Each row is where one point has got to under a steady rotation. How many steps took it there?
The counts run from 0 to 532.
[ -9 -29   9   8  -5 -21   6  11  15  -7  10 -18  23   7 -19 -10 -19 -32
 -33 -32  -8  32 -21   2  23 -16   5  -7   3  20  38  22]	455
[ -3   4  16  11   4   1  31   4   1 -11 -33  27  37  -1 -17   8   6 -27
   9   6   9   1 -38 -28  31  14 -20  20   4 -28  -5   7]	439
[ -5  16   3   4 -13 -14  18  33  -4 -12 -33   0  23 -15  -1   3  -9 -30
   8  -2  -2  -9 -58  -3  13   9 -24  -7 -16 -23  20  11]	0
[ -2 -14  25   4  11  -9  10  16 -34  10 -22  -1   3  -7 -17  -8 -25 -29
 -13 -13  -7  19 -46  -9  10   1 -10 -14  -9 -23  32   3]	445
[-13 -21  48  24  29   9  33 -21 -23  31  -2  29  -9   1   3  26  22  -9
  -8 -20  -5  -9  -3   2  -6  15  18 -23  -6  -5  -1  14]	395
[-30  -5  33  18  40  -8  23  -2   1  10 -23  29 -11  20 -15  26  18 -18
   5  14  -9  -1 -36 -17   5  14  -6  -4  -1 -19  22  35]	392
[  7   0  29 -25  26 -17  34 -34 -27  -9 -13  -5  -3  -2  -1  11  -6  14
 -29  -2 -22 -35 -24 -28  14  13  25 -11  -4  10 -14   1]	155
[-42  44 -22 -12  -7  12  -2   8  36 -26 -16   7  40   1  20 -16   5 -19
  -2   6  -3 -12 -15  -4  27  -8   0  13 -20  -2  -9  14]	48
[ -2  22  26   2  15   0 -13 -11 -12  28  12  26 -12 -19  27  -1  -2  -7
 -22 -28 -36  14  16  -5 -27  -4  26 -25  -4  15   7  -9]	526
[-11   3  20 -28  -3 -42  31  10  -6 -20 -14 -16  22 -10  -3   9 -18  -4
 -20 -25 -23   4 -33 -12  28  -3  20 -15  -2  21   8  -8]	463
[-20  20  -1  -1  28 -44  21   5  -4 -22  -5 -20   6 -12  13  12   7   7
 -29   3 -35 -32 -15 -13  -2   3  28  -6  -3  16  20  -2]	333
[-20  27  12  11  13 -17  10  27  18   3 -26  41  21 -14  -1   5  15 -32
   6 -14 -20  20 -36  -5  -7  13 -15 -13   5 -14  10   1]	262
[ -7   1  27  42  37   6  19 -25  -9  12  -4  45 -12   0   0   7  20  -7
  -8  13 -15  -2  -6 -26  -9  22   2  19  -7 -29  10  14]	133
[-29  33  -8  21  15  21 -14  15  -4  22 -13  42   4 -17   4 -14  -1 -36
   8   3  -9  15 -23   6  -4   3 -15   7 -16 -35   4   9]	58
[ -5  49   8   3   6  16 -11   5  -2   4 -28  51  24 -19   9 -24   6 -22
  15  -4 -23  24 -24 -14   2  -2 -19  10 -16 -38  -6 -11]	495
[-25  19 -12  -4  12  16   1 -12  27 -27   5   0  13  18  11  -4  22   3
 -18  14  -2 -25  12 -22   5 -11  14  23 -22  13  -9  60]	355
[ 11 -14   1   0 -21  -3  27  -9 -20 -27 -22 -37  26 -10  -7 -13 -32 -17
 -42 -19   5 -11 -39 -11  37  -5  -1  11 -18  -4  10   6]	435
[-22  30 -24  -1   1  32 -24  11  31  -9   0  20  20  -5  19 -26   3 -26
 -13   6   1  13  13   4 -12 -27   3  18 -24   0  11  34]	299
[ 13  -7   7 -21 -23   6  14 -13 -13 -30 -14 -37  13   4   0 -20 -18   0
 -40   6  10 -28 -25 -31  14 -17   5  13 -34  13  15  27]	175
[-21  33  19   1  27 -31  14  34  11   0 -10  30  -3 -16   0  -5   8 -19
  -2  -3 -44  12 -38 -15 -22   8  -6 -12   8   3  21  10]	521
[-32  15  10  23  29  15  -4 -16   3  20  15  29 -13  -7  22   7   6  -1
 -18 -22 -34   8  30   3 -15  -4  33  -8  -1  -4   4   9]	88
[-26  39  19  13  43  -7  25 -20   3   4   1  34   3   1  15  16  32   0
   1   6 -23 -26   5 -16 -14  16  20 -12  -1  -2 -20  11]	338
[  2  48   2  25  10 -10   9   8  20 -20 -19  26  45 -24  12   1  26 -11
  -2 -16 -31  12   1 -24  15  10   4  19  21   2  12  10]	514
[  0 -25  21  14  -9 -13   3   5  -6   1   4 -26  15  -7 -13 -11 -20 -33
 -36 -41 -12  27 -17   9  20 -23  17 -17 -11  18  38  16]	454
[  8  17  51   0   4 -11  38  -9  -2   4 -24  37  23  -1   9  12  20 -14
   3 -12 -10   6 -16 -13  24  17  -2 -11  10   3 -20   9]	208
[-12  29  36 -20  22 -14  27   2  18  -3 -33  45  23   5  -2   4   3 -17
  11 -14 -24  25 -21 -14  29   1   3  -6   8   3 -22   8]	467
[  7 -12  26   5   3   6  11   3 -22   5 -36   6   0   7 -22 -17 -10 -21
   6  11   4   3 -52  -8  -1   0 -17  -2 -25 -15  31  21]	186
[ 23  -6  -4   2 -29  17  23 -13 -24  -9 -13 -30  39 -16  10  -7 -14 -22
 -36 -18   3 -19  -9 -11  39  -1   5  13 -21  -3  -7  -4]	434
[  1  37 -16 -34  -5 -15   0  15  -7 -12 -28   1  24 -28  -4 -26 -21  -8
  -3   9 -22  -3 -57 -16  14 -10 -11   4 -16 -15   3  -4]	492
[-29  48   0 -41  21 -14  -7  22  -2   6 -19  -4  -4 -21  16 -14 -18  -5
  -1   3 -35 -13 -34   8 -10 -13   8 -29 -20   5  -3  -4]	287
[ 12  -2  54  -9  21 -19  31  -6 -26  13 -19  13  12  -6  11   4   1  -8
  -8 -25 -13   1 -27   0   5  11   0 -30  -8  14 -22 -12]	210
[ 11   6  16  47  20   7  47 -24  -8 -14  -8   7  35  -2   6  25  33  -9
 -18  -1   3 -27  -5 -23  22  26   3  22 -10  -8   1  10]	385
[-26  20  -4 -11  -8 -22   0   7  15 -19   9 -24  24 -18  27  -5   0 -11
 -32 -24 -17  -1   1   8   7 -11  30 -24  -4  41  21  11]	277
[-38  14   9   7  42 -24   4   4 -23  12   2   5 -14 -27   4   4 -17  -4
 -14   5 -43 -11 -35  -1 -11   7  21 -26 -10 -11  28  -8]	82
[-11 -28  17 -22   9  12 -11 -20 -20   7  -3 -11 -23  26 -10 -25 -28   3
 -35 -10   5   5 -19 -10  -1 -22   9 -17 -33   9  11  33]	166
[-21  34  17  27  32 -16  26   2   7   1  -2  33  33 -24  23  30  35  -3
   4  -1 -38  -6   1  -8  11  21  20   2   3 -11   1 -11]	78
[ -5 -20  -2  31  -2 -10  22  -2   0 -37  -2 -24  25   9 -18  -7  -1 -12
 -30  13  10 -21 -24 -17   2   1   0  13 -25  -2  47  41]	381
[ -9  25  19  -9  -1 -19  25   4   1  -3  -9   1  25 -20  34  15   8  -5
 -15 -39 -21 -17  -5  13  22   9  21 -27   0  16 -26 -19]	24
[-24  27  -9   3  18  18   8 -29  13 -20  11  13  25  -2  21  11  18  17
 -27  -4 -25 -18  36  -6  15  -1  40  10  -7  10 -17  11]	97
[-48   2 -16  -8  19  -3 -16   3  10  -7  30 -20  -5  11   0 -16 -18  -5
 -41  -7 -29  -1   5  -3  -3 -27  32  -5 -14  28  33  29]	92
[-27  21 -27  49  -4  13  -4   8  24  -5  10  27  37  -7  17 -10  15 -29
 -29 -15 -15  14  23   4  10  -7  16  19  -9  -5  16  23]	68
[-13  49 -27  17   1  -9   5  14  26 -29 -18   6  27 -13  17 -18  19  -8
  -6  27 -10 -15 -22 -20   4   4  -5  23 -20 -19   8  14]	308
[-40  32  18 -25  17 -27   7  24  18   0 -16  11   7  -3  -2   8  -8 -19
  10  -5 -16   7 -47   4  12 -13  14 -31  -1   7  -3   4]	28
[ 13  -6   7  27 -24  35  14 -30   1  -6 -18  16  39   9   5  -9   5 -25
 -21 -22  22   6   8 -11  34  -2  -5  31 -13  -8 -14  22]	431
[-11  42  19 -33 -12   1   5   4  14  -6 -36  25  21  -1  -3 -11 -11 -17
  18   0   1   0 -49 -10  21  -6 -20   3 -17 -18 -20  18]	234
[-24   1  28 -33   9   6   4 -10  -9   5 -23   0 -17  20 -21 -14 -18 -13
  -2   8  -9 -10 -54 -10  17 -18 -13 -11 -22  -7  -8  11]	418
[-37   4 -28  25  -1   7 -23  32  13  -2  11  -1  14  -9   3 -28  -2 -32
 -23   4 -16  17 -23  18  -6 -12   6   9 -16   3  42  20]	65
[-23  32  -2 -14  -2  26 -31  -5 -20  22   4   6 -14 -19  32 -14 -14  -7
 -21 -17 -25  -5  11  11 -19 -16  20 -14 -29  -1 -11 -10]	294
[ 31 -32  35  34 -14  31   6 -19 -42  25  -7  19  -2   2  11  -3   1 -14
 -26 -29  12  16  -9  -5   1   5  -2  -6 -20  -8   4   7]	191
[-26  15 -28  49   0  13 -13   8  25 -11  11  15  28   1   9 -10  15 -33
 -16  -9  -6  20  15   2   6  -4   5  23   0 -16  23  16]	67
[-15  26 -17  10   9 -11   7   9 -38   9  -7   6 -11 -32  19   0 -22  -7
 -22   4 -31 -23 -37   1 -23  17   2  -5 -26 -31  32 -15]	314
[ 15  34  25 -16 -19  34   9 -15 -22  29 -29  30  17 -22  27  -9 -10 -18
   4 -27  -2   2 -20  -1   6  -6 -10  -7 -27 -25 -33 -12]	237
[ -4  18  11  14  18  38   9 -32 -30  18 -11  30 -18  -7  13   7   9   1
  -3  14  -9 -36 -13  -1 -12  16   0   8 -32 -43 -14   3]	367
[ -8  44 -22   8  -9  25  -4  -7   1 -18   5   6  23 -27  34 -10  13  -6
 -32 -13  -4 -10  39   2   2  -6  12  10 -30  -5 -10  -5]	302
[ 17 -19  37  33   7  29   4 -13 -22  18 -17  47   7  10  -7  -7   7 -31
   4 -11   7  16 -17  -9  -4   6 -12  -1 -22 -19   4  26]	189
[ -7  15  18 -16 -21   9   7  -6  35 -24 -14  12  33  18   5 -16   9 -14
  -5 -25   4  22  -3  -9  28 -31   9   3 -11  28 -18  37]	225
[ -3  22  31  26   3   2  21   7   1  14 -30  45  24 -12  14   1  17 -37
  20  -6   9  -2 -33   3  12  19 -20  -4  -6 -34  -7   7]	3
[-40  35 -17  -8   0  -5 -13  15  -9   6 -16  -2  -1 -25   6 -18 -26 -19
  -8   8 -33  -8 -61   5   0  -4  -7  -4 -16 -29  13 -15]	55
[-13   0  18   0  16 -16  34  -9  20 -48  -2   1  15  36 -13   4  25   5
 -16  15  -7 -15  -6 -41   7   7  20  11  -6  23  17  49]	150
[  5 -13  40 -17 -11  19   0 -23 -14  23  -2  10  -1   1  18  -3  -4 -12
 -21 -54  -3  25  13  11  -1 -27  18 -20 -24  32 -12  10]	219
[ -4  13  36  -3  19  -6  36 -39   0 -12   0  10  18   3   6  19  26  10
 -16  -4 -17 -22   7 -35  12  22  23   4  -8  15 -28  10]	153
[-13  27  -5  -7   3  21  12 -37   6 -26   2   6  21   9  20   7  24   6
 -23   7   1 -42  19 -16  17   8  19  22 -22   5 -25  23]	357
[ -3  -7  21  24   0  11   5   8  -5  19 -18  38  13  13 -13  -7  -3 -44
  10 -21   6  46 -22  -5  11  -4 -14  -2  -1 -13  26  23]	448
[ -6  -2  21  16 -15  -8  19  -1  21 -19  -4  27  50  19  -9  -5  22 -25
 -11 -30  -7  34   5 -11  29 -12  12   9  14  18   5  30]	458
[-14   8  18 -31  12 -39  22  12   7 -10 -14   1  27  -7  -6 -12 -13  -8
  -4 -17 -29   8 -47 -16  30  -4  15 -10   9  23  10  -6]	464
[-17  25   5   6   1 -15  30   5  37 -12 -21  25  48  -8  16  15  22 -17
   0 -36 -16  -2   2  -1  27   3   8  -9  10  14 -20   3]	22
[-60  14   0  18  38  -2  -2   8  19  13   3  39 -14   3  -4  -3   9  -6
   2  -3 -30  13  -7   2 -12  -7  12 -14   1 -10  16  28]	85
[ 12  15  -6  28 -22  11  -2   5  -9 -15  11 -10  30 -31  18 -12  -8 -22
 -48 -26 -16  10  20  -1  -7   1  15   0  -6   6  26  -7]	508
[ -1  -8  51  -5  19  20   4 -38 -18  26 -10  26 -28  21   6   3  10  10
  -8  -8  -9   3   0 -18   1  -8   2  -6 -17 -12 -28  19]	162
[ -5  35 -28  12 -21  28   4 -13  -3 -24   8 -13  27 -25  42 -15  12  -4
 -34 -13 -13 -27  22   0   7  -6  15  11 -28   3  -5  -9]	303
[  6  -3  24  -2  -6 -22  37 -11   1  -5 -12 -12  43 -17  18   9  -1 -12
 -34 -41 -18   5  -5  -7  41  -1  23 -18  -2  27 -16 -11]	461
[  8  11  -6  34   0  13  30 -31 -21 -25   1   3  22 -29  15   1  18   7
 -41   2 -14 -30  12 -27  13  26  15  23 -12 -23   0  -3]	126
[-28   0  22  29  -3  11   2  24  19  14  -8  34  17   0   3  -3  14 -43
  10 -28   7  29 -16   5  -6 -13  -3 -14   1   6  20  35]	11
[-27   5  -2   6  -9 -25  12  20  26 -24   0 -24  31  -8   3  -3 -12 -30
 -25 -30   0   6 -18  14  20 -15  19 -17   1  26  29  26]	18
[ 25   5  26   7  -2  16  30 -26 -44  -2 -27  -1  10  -6   7   1   0  -2
 -19  -2  -2 -23 -21 -25  12  18  -7   5 -32 -27 -15  -9]	182
[-15  42 -12  -8   1  16   6  -9 -15   9 -11  -5  23 -28  31   2 -11 -14
 -10  -7 -16 -20 -12   8  21   8   7  -5 -18 -25 -20 -28]	52
[-30  24 -17 -30  23 -18   2  -4   3 -26   4 -21   3  -3   9 -10 -16  18
 -32  16 -36 -31 -22 -22  10   0  25   9 -19   1   8   6]	101
[ -7 -16  35   2   2  48   1 -37 -22  34  -5  19  -6  14   8  -9 -10  -6
 -20 -19   9  -5  -3  14  19  -9   2  -2 -33 -10 -27  12]	423
[ -2 -18  26 -20   2  21  -6 -21 -31  13   9 -12 -33  13   3 -26 -28  10
 -18  -7  -8 -12 -14  -8  -8 -20   6  -9 -26   7   6  24]	165
